500 stands for zero in the data rows.
Some points, one per row:
[546 569 624 526 569 561 632 549 637 624 569 652 545 549 627 654 631 635 590 608 544 587 610 656
 523 541 546 523 527 609 638 614]
[611 601 609 586 594 568 581 566 534 590 567 603 590 559 570 585 637 544 539 612 541 564 544 545
 569 588 622 591 585 590 585 541]
[522 545 651 606 605 526 570 519 541 657 564 647 656 521 657 652 657 609 566 629 542 549 593 627
 610 520 635 550 567 521 563 547]
[617 628 628 612 610 545 563 564 539 583 571 608 635 591 545 630 651 549 588 610 582 548 568 560
 609 611 638 605 629 583 608 543]
[564 585 633 609 564 527 568 517 541 603 542 612 611 546 560 634 615 542 542 628 540 565 577 536
 566 587 633 564 570 543 572 526]
[634 656 568 547 551 563 584 606 592 564 555 612 520 609 521 572 654 544 539 539 564 560 547 586
 526 562 606 541 520 630 656 519]
[630 595 568 611 541 563 631 566 565 628 609 610 584 564 547 564 582 548 522 646 517 610 591 565
 519 632 605 536 542 589 594 542]
[625 630 627 604 612 565 605 564 558 612 584 631 633 579 565 604 629 540 573 631 584 588 586 588
 569 612 632 581 610 605 601 540]
[563 645 635 565 638 544 547 584 566 541 519 587 587 591 568 633 651 542 608 538 634 519 517 590
 588 542 656 586 605 606 632 521]
[611 566 588 590 543 588 605 567 572 630 591 606 584 559 541 586 585 567 544 632 525 590 606 567
 550 590 607 551 564 592 612 566]
[656 519 518 633 524 656 659 542 666 647 655 651 520 633 527 543 521 633 527 652 524 653 662 562
 526 654 524 523 522 583 654 659]
[655 628 568 561 564 632 621 630 610 584 614 610 560 633 521 565 636 542 541 602 561 608 580 586
 529 631 606 541 546 652 655 566]
[657 655 590 565 606 629 636 633 611 587 603 630 547 627 518 590 655 525 542 610 542 591 575 586
 523 630 640 565 584 656 655 547]
[611 650 640 570 633 566 564 610 611 567 543 611 570 627 542 625 650 545 613 546 634 545 522 631
 546 570 627 569 564 655 657 542]
[547 588 625 543 565 521 546 538 541 607 524 624 564 542 567 629 635 536 546 565 551 521 545 590
 562 545 632 548 568 589 561 521]
[614 627 611 627 570 521 543 541 526 572 547 510 608 587 525 538 612 524 518 634 549 545 524 524
 541 632 656 565 593 589 539 521]
[627 633 594 599 568 610 631 588 588 610 579 651 589 612 546 588 632 544 547 635 547 602 587 565
 549 627 635 542 566 632 625 551]
[628 632 623 630 583 549 547 564 517 564 551 573 629 627 519 591 635 514 522 602 573 542 522 519
 566 628 647 629 615 613 585 521]
[552 608 654 544 634 521 542 545 562 610 518 632 586 547 590 652 652 610 611 565 578 544 546 636
 560 523 607 546 549 584 605 539]
[650 651 543 655 546 633 633 633 519 548 635 524 630 644 518 519 560 527 521 648 546 601 562 520
 568 656 654 660 655 628 616 520]
[603 592 575 582 538 546 610 567 568 609 566 613 556 568 526 549 612 543 528 631 518 592 568 562
 521 593 588 542 534 590 610 541]
[564 566 655 605 587 545 581 545 566 622 561 630 631 545 609 629 633 568 566 612 567 563 589 606
 587 536 629 570 587 563 580 568]
[661 568 527 611 519 656 661 571 609 652 656 654 562 614 519 564 544 570 524 650 515 655 648 541
 520 642 537 526 538 589 637 586]
[526 583 651 579 647 526 518 522 528 591 522 628 653 521 629 655 648 586 652 578 637 525 519 626
 654 522 657 569 607 591 541 519]
[632 537 586 649 519 583 652 517 525 648 606 633 627 576 551 594 546 536 523 653 515 612 649 518
 550 634 637 561 572 545 546 550]
[652 630 560 656 544 609 632 607 524 567 611 519 633 651 521 523 583 524 523 628 545 612 542 521
 563 657 648 653 657 609 610 521]
[607 612 613 592 583 564 584 568 590 583 562 614 585 591 542 616 630 541 546 613 562 586 563 591
 573 589 639 564 571 615 628 546]
[650 645 517 633 523 608 634 634 550 542 607 542 544 653 521 523 587 523 526 609 523 595 541 526
 521 648 657 587 621 634 627 518]
[634 516 564 654 522 591 653 523 527 654 659 630 647 518 587 584 518 529 519 658 524 650 656 523
 563 633 616 547 565 516 516 568]
[591 634 656 634 653 537 534 548 518 608 543 630 637 563 582 653 649 540 593 609 611 524 542 567
 626 566 654 585 633 587 609 524]
[609 631 608 611 588 540 568 592 541 568 537 567 615 603 542 593 632 520 542 587 568 562 543 547
 588 607 650 610 594 611 593 524]
[654 588 589 634 546 633 654 568 612 634 634 658 590 610 547 585 610 566 546 626 539 630 607 584
 544 627 608 541 569 603 653 563]
[650 630 607 655 594 586 587 585 520 566 612 542 657 627 523 539 594 521 519 651 539 570 544 518
 581 653 657 657 653 587 589 519]
[657 646 636 652 585 525 541 591 520 514 541 517 632 611 519 522 657 526 521 638 585 517 522 526
 616 653 649 656 654 616 588 528]
[587 626 609 544 585 542 546 589 562 573 544 606 543 588 521 585 636 550 540 547 567 565 524 590
 551 566 613 569 545 613 612 521]
[567 645 646 543 632 526 518 559 541 539 519 587 565 544 542 635 648 528 563 542 612 522 518 587
 546 523 656 545 536 627 587 516]
[652 648 628 631 630 635 610 591 564 644 629 633 637 629 526 611 652 547 573 651 585 604 610 540
 587 634 651 592 651 609 627 565]
[657 650 627 633 633 633 637 614 607 631 631 652 610 626 543 637 660 545 563 649 570 605 614 611
 541 636 651 573 615 652 655 560]
[589 596 603 538 561 614 630 546 644 650 608 654 539 548 607 661 656 634 564 632 528 631 607 653
 518 562 541 515 521 636 658 631]
[613 560 631 654 592 538 611 515 521 655 607 658 645 544 588 631 607 545 521 652 542 590 632 570
 607 603 652 586 605 521 583 543]
[647 653 610 544 650 627 631 629 655 606 632 654 546 654 547 635 661 610 629 614 608 629 604 650
 519 607 627 549 563 654 645 611]
[632 581 560 567 545 564 609 548 566 604 591 613 540 566 547 591 606 545 523 608 519 593 566 572
 517 592 612 541 546 579 583 545]
[629 651 570 565 566 582 587 628 582 561 568 560 539 632 527 539 658 540 546 564 566 566 543 569
 524 632 628 566 565 654 650 527]
[628 610 605 564 565 573 611 565 568 614 572 609 591 588 549 612 631 546 544 607 544 587 563 588
 541 584 630 547 565 634 629 537]
[607 633 611 565 568 562 589 606 585 560 546 610 567 612 521 587 658 541 566 563 563 544 541 584
 525 569 630 545 539 632 652 540]
[629 567 606 650 544 585 633 515 539 632 591 628 630 543 542 608 605 519 522 650 519 588 587 519
 564 611 628 564 616 565 591 524]
[602 613 583 585 567 568 611 564 582 606 593 639 588 594 566 613 606 563 548 638 543 585 571 590
 549 605 609 548 545 607 631 569]
[650 547 561 633 523 649 652 546 629 652 651 657 566 584 611 629 565 590 522 648 523 654 652 614
 526 632 562 517 527 607 629 655]
[654 630 615 650 586 566 590 588 526 569 585 550 629 625 527 543 628 520 522 604 562 562 545 525
 593 633 651 628 627 610 587 523]
[653 656 563 568 544 590 630 662 614 545 539 584 518 648 519 540 652 519 525 549 539 547 548 584
 520 612 634 546 548 661 649 538]
12 more points follow, each with its number after it:
[605 571 606 613 565 613 655 520 585 646 605 654 611 543 590 632 586 564 545 650 546 633 627 585
 539 611 612 549 566 559 613 611] 0
[609 571 591 628 516 565 631 539 518 605 614 592 609 591 521 565 573 525 523 656 519 606 586 548
 544 632 633 566 574 556 592 516] 1
[611 585 628 609 588 590 626 551 587 659 615 650 602 560 614 625 632 580 566 632 542 616 632 585
 565 588 608 548 586 555 611 591] 2
[647 650 605 585 631 610 617 619 610 567 589 613 561 630 525 608 660 564 593 573 607 584 583 597
 545 612 629 582 595 653 655 570] 3
[601 543 636 633 542 588 650 520 547 655 630 652 654 522 593 654 603 587 540 652 516 629 628 564
 559 635 613 541 556 542 567 590] 4
[606 609 612 590 586 542 572 560 539 560 542 561 590 564 543 568 623 521 540 584 543 538 542 543
 565 587 653 588 608 588 565 522] 5
[612 560 608 629 561 585 607 565 568 633 609 630 610 576 564 610 613 543 536 635 542 605 613 569
 565 590 608 569 565 564 601 561] 6
[629 623 610 632 592 567 568 573 517 564 571 564 627 612 522 564 631 525 545 613 561 565 545 536
 564 625 645 608 633 593 610 524] 7
[653 587 632 650 591 611 632 561 539 632 624 603 628 608 545 606 615 528 541 655 544 608 613 546
 587 654 651 613 632 569 614 545] 8
[632 653 587 541 581 632 604 628 609 568 589 608 548 630 519 565 663 549 545 566 574 570 540 583
 519 614 645 562 571 656 658 547] 9
[656 609 590 633 567 626 629 611 610 628 631 636 611 631 544 558 606 545 548 628 547 629 611 566
 543 636 609 567 562 630 635 592] 10
[628 612 627 631 585 567 608 564 546 610 604 633 609 609 539 610 632 540 545 637 568 565 563 569
 576 634 649 597 607 587 611 566] 11
Which of these numbered points is nearest to each point below, ignoring the direction in which the first points spread most? Its number follows each.
[607 655 629 562 651 561 550 628 570 545 544 587 585 631 521 608 655 548 615 547 628 531 523 611
 568 582 654 566 625 660 652 524] > 3
[633 586 587 655 526 584 613 536 527 633 591 610 605 567 521 562 608 519 523 654 518 587 588 517
 536 631 628 566 559 543 584 520] > 1
[653 656 520 548 522 632 627 657 627 565 587 584 517 629 521 519 631 519 514 572 522 625 541 571
 518 633 588 544 522 654 652 544] > 9
[544 608 656 604 636 521 521 549 515 583 527 592 623 548 574 655 664 548 578 567 614 523 542 568
 609 549 650 596 582 568 590 515] > 6
[630 606 656 632 590 518 583 525 522 615 570 607 633 563 537 613 632 518 520 655 546 541 569 523
 582 630 655 616 632 562 563 523] > 8
[606 630 611 595 588 568 565 612 567 566 533 588 588 612 545 586 637 543 571 589 606 544 546 561
 562 618 627 606 588 632 631 519] > 10
[656 649 605 638 567 603 611 603 544 562 566 588 612 631 523 546 630 523 514 610 545 566 540 518
 551 628 658 608 634 610 629 520] > 7
[589 633 612 543 604 587 590 608 610 619 564 637 567 584 543 635 656 612 615 584 589 569 583 633
 537 561 610 572 542 652 646 582] > 3
[633 601 608 636 588 608 635 568 562 636 632 633 614 614 560 614 634 540 543 657 552 607 607 565
 558 631 632 589 605 611 637 569] > 11
[628 613 609 632 566 591 613 585 545 616 586 609 613 610 545 582 634 542 548 628 570 563 563 561
 569 632 634 593 585 580 630 541] > 11
[629 614 566 593 542 572 592 583 544 586 568 561 563 591 519 540 631 526 520 590 545 559 535 542
 542 609 610 568 565 613 580 518] > 5
[636 617 585 585 542 563 611 562 544 611 585 607 565 565 548 561 612 541 548 600 549 559 570 541
 546 607 613 544 571 584 588 552] > 5
[654 546 526 657 526 652 653 523 524 657 654 631 626 627 528 524 519 518 520 652 516 649 654 532
 524 655 610 542 562 545 557 585] > 1
[632 568 630 656 552 550 588 516 524 627 583 609 652 542 543 591 587 521 527 651 524 566 589 523
 587 608 649 612 606 551 546 522] > 1
[616 653 654 568 649 515 518 634 550 518 518 528 588 634 520 612 660 519 632 524 653 525 519 537
 605 559 657 650 652 655 647 516] > 3
[658 649 523 519 523 653 653 650 632 542 612 590 513 650 521 531 634 520 524 540 521 650 544 564
 518 650 541 524 523 654 659 545] > 9
[608 632 610 566 611 568 565 612 593 589 544 612 564 616 542 614 649 562 591 560 615 550 544 607
 543 585 625 561 570 653 650 547] > 3
[641 624 524 588 522 591 589 592 544 570 568 555 542 615 519 524 608 520 525 564 522 566 542 529
 519 630 612 570 545 633 610 528] > 5
[655 651 589 654 567 635 609 654 518 539 629 525 637 652 516 525 632 519 517 653 562 588 544 517
 568 657 653 650 653 638 649 523] > 7
[630 584 632 641 586 592 602 568 564 637 609 625 627 606 562 615 631 543 550 632 564 585 607 564
 589 612 629 593 610 592 607 565] > 11
[609 632 609 585 588 544 564 590 543 567 545 585 567 566 546 611 633 547 544 588 570 535 547 569
 577 570 626 585 569 614 588 516] > 5
[610 635 607 593 589 561 583 586 585 588 583 609 569 584 564 605 633 566 568 591 564 586 569 587
 541 587 630 571 559 633 629 547] > 10
[594 561 591 610 523 545 587 513 539 624 564 612 583 519 543 583 586 548 526 636 526 588 572 540
 546 582 615 538 548 549 537 545] > 1
[659 651 568 658 546 647 654 633 537 589 632 544 616 652 527 520 629 523 524 659 540 609 590 523
 522 650 654 635 635 655 652 523] > 7
[604 580 628 630 614 544 567 547 523 589 562 560 631 544 567 610 631 519 547 636 574 548 540 542
 609 615 651 604 631 567 561 520] > 8
[654 660 521 550 523 634 657 630 628 590 627 628 512 607 522 552 612 524 522 588 523 639 562 609
 522 611 593 519 523 648 644 545] > 9
[593 610 626 612 587 543 565 540 550 607 545 610 613 570 538 608 638 540 548 588 565 561 572 567
 565 585 627 562 564 606 582 526] > 6
[610 630 656 651 658 537 568 550 518 633 569 634 657 543 590 656 655 545 569 653 588 544 546 588
 631 629 656 628 656 564 604 524] > 8
[525 520 647 631 609 527 565 526 522 663 568 659 653 518 655 656 609 589 569 651 549 562 606 590
 628 546 636 570 591 526 518 568] > 4
[631 654 638 576 638 606 569 631 588 567 546 635 567 632 520 630 650 525 584 565 629 545 545 606
 547 587 651 543 590 656 659 525] > 3
[633 629 542 589 543 588 608 603 570 570 591 569 543 626 525 543 614 521 527 588 521 587 568 543
 522 614 604 545 567 625 634 541] > 5
[654 548 515 632 523 608 656 524 567 650 633 612 588 543 540 571 525 522 527 649 516 633 631 527
 526 635 586 525 526 548 566 544] > 1
[635 610 633 625 564 547 607 544 526 634 590 640 660 570 544 628 656 528 540 631 547 571 559 568
 606 611 652 611 610 593 612 530] > 11
[610 651 652 611 636 561 564 604 544 570 541 587 609 609 547 608 654 543 605 589 636 538 540 588
 614 597 657 613 633 627 652 526] > 10
[626 613 626 607 608 608 608 572 590 654 611 648 585 587 610 633 630 564 567 620 591 596 590 608
 565 582 625 537 594 618 632 564] > 2
[588 633 612 591 586 549 566 566 542 587 542 608 567 588 545 582 629 543 542 588 565 564 542 560
 543 569 634 545 569 587 608 544] > 5
[660 539 543 651 527 650 660 521 529 651 649 633 656 609 548 545 521 520 522 649 519 648 651 522
 550 659 630 586 632 524 544 587] > 8
[518 618 650 603 653 519 526 519 518 591 521 632 650 523 609 654 653 545 591 632 608 518 536 590
 648 519 649 611 635 541 568 530] > 0
